In the rows, 100 means zero.
One turn moves each row of this set onto another row. After a few examples, where does it send each row asked below?
madob: 99	116	92	83	90	80	102	97	87	98	116	92	88	109	126	112
reni: 101	87	103	81	67	116	100	98	99	55	119	63	94	79	123	99
tep: 107	102	86	73	83	110	118	94	83	83	105	94	95	105	134	103
rusan: 82	88	103	100	114	79	76	88	94	73	103	106	85	84	121	117
gib: 93	88	110	75	61	105	113	94	102	69	117	71	91	79	122	92
Suvif: 96	95	106	85	81	72	86	100	112	77	132	86	65	101	101	114
Vivug: 116	69	87	84	110	88	100	93	84	57	127	102	106	79	108	96
Dumu: 102	75	98	96	101	78	103	92	88	56	127	98	114	65	117	95
Kep: 91	93	99	99	87	77	96	97	115	60	123	116	68	98	116	128
Fab: 102	100	80	89	102	109	95	105	90	77	98	102	96	109	138	119
Rure: 90	82	103	102	82	95	81	110	125	51	119	90	75	91	117	124
Vit: 90	108	92	104	105	85	95	85	80	70	103	107	99	87	137	121
rubom: 109	100	85	78	93	116	106	92	75	73	102	83	102	94	134	105
sakis: 104	82	95	103	87	85	109	103	102	51	131	97	116	71	127	102
suf: 86	95	104	89	78	110	98	100	96	75	101	70	107	80	138	98
Vud: 101	92	106	71	71	88	94	99	103	83	129	67	75	96	105	99
sofi: 99	71	109	72	83	92	92	90	107	58	125	90	63	87	95	104
Vezib: 87	104	97	93	100	76	104	82	83	83	104	116	89	91	129	114
pur: 102	68	101	69	92	113	82	97	99	65	110	72	79	89	106	98
kuden: 117	82	83	99	89	95	110	111	105	47	135	102	109	87	124	110
pup: 123	75	78	86	103	98	105	105	94	51	130	106	104	92	114	106
Tamor: 100	109	98	73	73	92	105	99	92	94	119	69	90	101	124	98
zazez: 92	110	100	92	93	64	89	95	100	89	122	99	74	105	115	120
fumo: 98	72	109	84	90	95	80	90	103	47	124	81	71	78	99	109
fuza: 97	91	94	104	101	85	83	97	106	48	120	109	73	96	116	133

tep moves to -> sofi
rubom moves to -> fumo
Where do these go?
kuden moves to -> pup
Fab moves to -> pur
Vud moves to -> zazez

